In the data rows, zero lies at 4.5, halfway between 4 and 5.
Here are some points:
[7 5 8 3 4 2 3 4 4 1 4 6 6 2 1 6]
[4 5 2 5 6 5 6 5 3 6 1 5 5 5 5 2]
[3 5 4 5 4 2 3 3 4 4 5 7 7 1 6 6]
[4 4 3 6 7 6 9 5 8 6 4 7 6 6 4 2]
[5 5 4 3 3 6 4 6 9 4 6 6 5 4 4 1]
[4 2 3 1 5 6 6 2 6 5 3 5 6 3 5 0]
[3 6 3 4 6 6 8 6 4 7 5 7 6 5 2 2]
[4 5 6 2 5 5 3 4 3 5 8 3 4 5 5 4]
[3 7 6 5 3 2 3 3 3 3 1 4 3 0 4 2]
[6 2 1 6 7 6 6 6 8 6 5 8 6 8 6 4]
[6 2 6 4 2 4 5 6 5 6 7 7 2 7 5 2]
[5 2 4 6 4 5 4 3 8 6 3 1 6 7 7 5]
[4 4 4 5 4 3 6 5 5 4 4 7 6 3 4 4]
[1 3 3 4 3 5 4 2 5 6 2 3 5 8 6 3]
[4 6 5 6 4 7 5 4 4 6 4 4 5 5 4 5]
[4 1 2 3 5 4 5 4 6 5 2 4 6 5 5 3]
[5 5 3 5 6 7 8 7 5 6 4 4 4 8 3 3]
[5 6 4 5 4 6 4 7 6 6 4 3 5 6 2 2]
[5 3 2 4 5 5 6 3 9 6 3 7 5 7 7 3]
[4 7 5 4 4 4 4 3 4 7 4 6 6 5 5 1]
[7 2 5 6 6 3 5 3 5 3 4 3 4 5 4 7]
[2 6 2 5 2 7 4 4 5 5 2 5 3 5 4 3]
[5 4 3 4 6 4 5 3 5 5 2 5 7 3 8 5]
[5 8 4 3 5 6 5 6 3 6 7 4 4 6 2 3]
[4 7 5 7 3 5 7 3 7 6 9 3 9 7 5 0]
[6 5 4 3 8 7 6 6 6 4 5 3 5 0 5 4]
[6 4 7 4 4 7 5 3 5 7 7 4 5 6 3 5]
[3 4 1 2 4 6 2 3 7 4 5 2 6 2 5 3]
[4 5 4 7 2 4 6 5 5 4 4 4 1 7 1 3]
[7 5 6 5 6 4 5 9 6 3 8 2 2 5 3 3]
[1 4 2 4 6 4 6 6 3 4 2 6 6 3 7 1]
[3 5 2 4 5 2 4 4 4 4 3 6 7 1 7 6]
[8 6 9 5 6 1 0 5 6 6 0 8 9 3 9 3]
[6 5 6 6 4 3 5 6 1 3 3 6 4 7 5 4]
[6 2 3 7 6 5 8 8 6 5 3 4 4 9 5 5]
[3 6 4 2 5 6 4 4 5 7 7 4 7 3 6 2]
[2 4 0 2 0 0 4 4 4 3 4 3 3 6 6 6]
[7 1 6 5 3 4 6 3 5 2 5 7 2 3 4 5]
[6 5 7 5 5 3 4 2 5 4 6 4 5 2 3 7]
[4 6 4 5 3 5 1 3 5 8 3 5 8 4 8 4]
[4 2 3 6 6 5 4 2 6 2 4 4 4 0 4 6]
[6 4 5 7 4 2 1 2 3 3 4 7 3 5 4 7]
[5 4 2 3 4 3 4 3 5 5 3 6 5 3 7 1]
[6 2 5 4 6 4 3 3 5 5 5 2 5 1 4 6]
[6 2 4 6 3 7 4 4 9 5 4 5 4 7 3 6]
[6 5 7 5 3 5 2 2 6 5 5 3 5 4 6 7]
[3 4 5 3 4 3 3 3 5 5 4 6 7 1 4 3]
[5 5 5 5 4 6 5 8 5 5 7 6 3 8 3 4]
[5 4 2 6 5 5 6 5 4 6 6 4 4 8 3 5]
[5 2 4 4 4 5 3 6 6 4 5 3 4 6 6 4]
[5 2 3 5 7 6 7 5 6 5 3 4 4 7 4 5]
[6 1 6 2 5 3 7 6 4 6 6 6 2 7 5 4]
[4 5 6 6 2 0 1 2 3 4 3 6 5 4 6 6]
[4 5 6 6 4 4 6 3 3 5 6 3 3 5 3 6]
[6 5 7 4 7 5 6 6 4 4 5 2 5 5 4 7]
[3 6 4 3 6 6 6 7 4 5 6 3 7 5 5 4]
[4 4 5 5 5 5 5 5 5 4 3 3 5 4 3 6]
[5 4 2 3 4 3 4 4 6 4 5 6 6 3 5 4]
[3 6 6 7 8 7 2 0 3 6 9 3 7 4 3 2]
[6 3 4 7 6 3 7 7 4 2 4 6 4 8 4 7]
[3 7 6 3 6 5 4 6 1 4 5 5 5 4 2 3]
[7 7 6 5 6 5 5 4 5 6 6 3 8 4 5 5]
[6 4 5 5 7 4 6 5 8 4 5 5 6 2 7 6]
[6 4 4 5 5 8 5 6 6 4 5 4 4 5 4 4]
[6 4 7 5 5 5 3 6 2 3 4 3 4 5 5 6]
[5 3 5 1 4 5 6 5 6 3 6 3 4 6 4 3]
[9 3 6 1 5 5 6 7 7 3 7 5 2 6 3 3]
[3 5 4 7 4 5 4 6 2 4 4 4 2 6 2 6]
[1 7 5 5 6 6 5 3 4 4 4 3 5 4 5 5]
[4 3 3 5 3 3 6 3 3 3 4 6 1 5 3 4]
[4 4 3 3 5 6 9 7 5 5 4 6 3 7 3 1]
[7 2 4 6 6 5 4 4 5 2 5 4 4 8 6 9]
[2 7 5 2 5 2 4 7 2 4 5 5 5 3 5 0]
[6 4 6 4 5 4 5 4 5 3 7 5 1 4 2 4]
[6 4 6 7 4 4 2 4 4 1 5 3 3 6 4 8]
[6 2 7 4 5 7 5 5 6 6 6 4 3 6 3 5]
[4 4 2 6 6 5 8 6 5 7 4 6 5 8 7 4]
[4 3 3 3 3 5 5 3 8 5 3 3 6 1 4 1]
[4 4 4 4 7 6 3 3 5 5 6 3 8 4 5 3]
Then 40 other points, each followed by its number:
[9 8 4 3 0 5 3 2 0 9 7 7 0 0 0 0] 0
[5 5 5 4 4 5 3 4 6 7 7 3 5 4 3 6] 1
[5 3 4 5 3 4 7 4 5 3 3 9 3 6 3 4] 2
[0 5 7 5 3 3 4 3 3 6 3 5 6 4 5 3] 3
[2 6 5 7 2 6 6 4 4 6 1 3 3 7 5 6] 4
[5 3 2 3 7 5 6 5 6 3 3 5 7 5 3 5] 5
[2 5 4 4 4 4 5 5 1 5 6 7 7 5 6 5] 6
[5 5 5 6 5 5 4 4 1 6 5 5 4 6 4 6] 7
[3 7 4 6 4 5 3 4 3 4 2 5 6 6 4 6] 8
[4 5 4 4 4 2 3 4 3 4 4 6 3 4 4 5] 9
[5 3 4 6 4 3 4 4 6 2 6 5 4 5 1 6] 10
[6 6 2 3 0 1 5 3 5 4 3 2 3 1 7 0] 11
[2 5 2 3 6 5 6 7 5 3 3 2 5 5 4 2] 12
[7 2 3 5 8 6 4 5 7 5 4 4 6 6 6 7] 13
[4 1 1 3 8 0 4 2 5 2 1 2 3 0 4 6] 14
[6 4 6 6 6 4 4 7 4 0 5 5 4 4 3 4] 15
[4 6 5 5 3 3 2 6 4 5 3 5 5 5 6 6] 16
[6 5 4 3 6 4 3 6 1 3 4 4 5 4 7 8] 17
[3 3 5 3 2 6 3 4 6 5 4 3 4 6 5 4] 18
[4 7 2 5 5 5 6 7 4 5 7 4 3 5 3 4] 19
[3 7 1 4 7 4 5 6 4 6 7 4 6 3 4 4] 20
[2 3 4 4 6 5 2 5 6 4 4 2 8 3 5 4] 21
[4 3 2 3 4 7 5 4 6 5 3 1 4 4 6 4] 22
[2 7 5 5 3 5 5 4 2 8 4 7 6 5 5 3] 23
[3 5 7 3 7 5 4 6 3 6 7 4 4 7 6 4] 24
[0 5 5 4 5 5 2 0 4 7 4 1 6 2 5 4] 25
[6 5 4 6 5 6 3 5 4 9 5 3 5 8 7 5] 26
[7 3 7 6 5 5 4 6 4 3 6 7 2 6 3 5] 27
[4 7 5 4 5 4 6 5 2 4 3 4 5 4 3 2] 28
[6 2 6 4 4 7 7 5 7 6 6 6 3 9 1 2] 29
[4 3 2 6 2 4 2 3 4 4 3 5 3 5 6 8] 30
[6 4 3 7 8 6 4 6 6 4 4 6 5 8 4 5] 31
[2 7 5 5 3 5 3 4 3 6 4 3 4 1 6 4] 32
[4 5 6 6 3 5 8 6 7 5 3 5 3 5 5 4] 33
[6 3 6 6 4 2 1 3 2 3 5 7 5 2 6 8] 34
[5 6 7 2 6 2 5 5 3 3 5 4 5 2 4 5] 35
[5 2 6 6 4 5 4 2 5 6 5 6 4 6 6 7] 36
[5 3 4 5 5 3 4 5 4 6 5 5 4 6 7 7] 37
[8 3 4 3 7 5 7 5 6 5 6 4 7 6 5 5] 38
[4 4 2 6 3 6 2 3 9 5 4 4 7 5 6 6] 39
Which three of these numbered points are nearest to each point below, ignoring the direction in which the first points spread most? Their numbers follow each, nearest first.
[5 3 3 2 5 6 4 3 6 5 3 3 5 4 5 2] > 22 18 21
[4 5 4 3 7 3 5 6 5 4 7 3 6 2 6 5] > 20 35 38
[4 6 2 3 5 2 4 4 2 3 3 6 4 3 7 4] > 9 19 28
[4 4 5 2 2 4 4 3 7 6 7 6 5 3 2 1] > 29 1 18
[5 5 5 5 7 4 5 6 8 5 4 4 7 3 5 7] > 13 38 5
[7 4 9 1 6 2 8 4 5 3 7 4 3 3 1 4] > 35 29 27
[1 5 3 4 3 5 5 3 6 5 3 6 6 2 7 4] > 33 22 32
[2 6 5 1 7 0 3 9 6 4 1 2 4 0 9 0] > 12 35 28
[4 3 3 4 4 4 4 5 5 2 2 2 3 2 6 3] > 22 12 18
[4 5 4 5 5 6 5 5 3 5 3 4 3 3 5 4] > 32 28 19
[5 6 5 7 4 5 4 4 5 4 2 5 5 6 4 3] > 8 16 31
[4 5 3 1 2 3 4 5 5 5 6 7 7 2 7 2] > 6 19 29
[8 2 6 4 4 6 5 2 7 6 4 5 4 6 3 4] > 29 36 18
[6 5 4 6 7 7 7 8 6 7 5 2 1 6 5 4] > 32 19 22
[5 0 3 6 2 4 4 3 5 3 2 4 2 4 7 7] > 30 36 37
[6 5 7 4 4 2 3 5 1 3 4 4 4 3 6 8] > 17 34 35
[3 6 5 4 5 6 3 2 2 6 3 2 7 6 4 3] > 25 8 28
[5 5 5 6 4 4 3 3 1 5 4 5 5 4 5 6] > 7 9 8
[1 8 6 5 3 5 6 5 2 7 4 5 6 5 4 5] > 23 3 32
[3 8 4 2 5 3 5 4 0 4 4 5 6 2 3 1] > 28 19 35
[3 5 3 3 6 6 5 5 4 6 5 5 5 3 6 4] > 20 19 32
[8 3 8 5 5 5 6 6 4 3 5 5 0 6 2 3] > 27 15 35
[2 7 4 8 3 7 5 4 3 5 4 3 3 9 5 4] > 4 8 32
[3 6 4 6 4 4 6 5 3 5 3 5 5 6 5 5] > 8 16 3
[5 5 7 6 4 6 5 4 5 6 4 2 6 5 7 7] > 26 36 37
[6 6 4 5 6 5 4 7 7 3 6 1 7 3 4 5] > 21 1 38
[1 5 2 4 3 5 6 4 5 6 4 4 3 5 6 3] > 32 22 18
[2 5 5 4 4 3 3 4 4 5 3 5 3 0 7 3] > 32 33 9
[2 7 7 7 4 4 2 2 4 7 3 2 6 5 7 7] > 4 26 8
[4 5 3 4 3 5 3 4 3 7 4 3 3 5 6 5] > 32 16 18
[4 7 7 2 6 5 6 5 2 5 4 5 5 4 3 1] > 28 35 24
[4 3 5 4 2 6 3 4 5 4 4 5 5 4 6 5] > 18 36 16
[4 7 7 1 7 2 6 4 4 3 7 4 5 1 5 2] > 35 28 24
[0 3 0 9 0 3 5 6 9 5 4 5 0 8 5 6] > 30 39 4
[6 3 9 6 4 2 3 4 3 4 4 8 1 4 3 6] > 27 34 9
[5 1 5 8 5 3 3 4 2 3 4 5 2 4 6 8] > 34 30 37
[2 4 6 5 5 6 3 2 4 5 5 1 2 1 5 4] > 25 32 22
[5 3 4 3 5 4 4 5 5 4 6 5 3 6 4 3] > 9 29 18
[4 2 5 8 3 4 2 2 4 3 3 4 4 4 4 8] > 30 36 10
[5 2 2 1 5 4 5 5 7 4 3 6 5 4 6 2] > 5 22 38
[2 8 7 3 4 4 3 3 4 6 7 6 8 3 4 4] > 23 24 1
[3 8 3 1 5 3 6 5 2 4 5 6 6 4 3 0] > 28 19 12
[9 3 9 2 0 3 2 1 5 3 6 9 0 2 0 7] > 27 10 34
[7 2 3 4 5 3 6 6 4 4 6 6 3 7 3 5] > 9 34 37
[4 5 5 3 3 4 1 3 5 5 2 3 6 6 7 4] > 18 16 26
[5 4 6 5 5 2 4 4 5 2 5 5 4 2 4 6] > 10 15 27
[4 7 6 5 6 7 6 8 5 5 4 5 6 6 3 6] > 8 16 28
[7 4 3 4 5 2 7 5 5 3 1 5 6 5 6 5] > 5 38 2
[6 1 5 4 4 7 7 6 7 6 5 3 2 8 3 4] > 18 29 22
[4 6 3 5 6 6 4 4 4 5 7 5 7 5 4 5] > 20 19 1
[5 2 2 5 3 4 3 3 5 5 4 5 2 4 7 4] > 30 37 9
[5 6 6 3 5 4 5 6 7 3 5 3 4 0 2 5] > 35 1 19
[5 4 5 2 7 7 6 5 7 7 6 5 9 4 4 3] > 38 21 5
[3 6 3 4 4 0 2 4 2 4 5 5 5 2 6 6] > 9 19 37
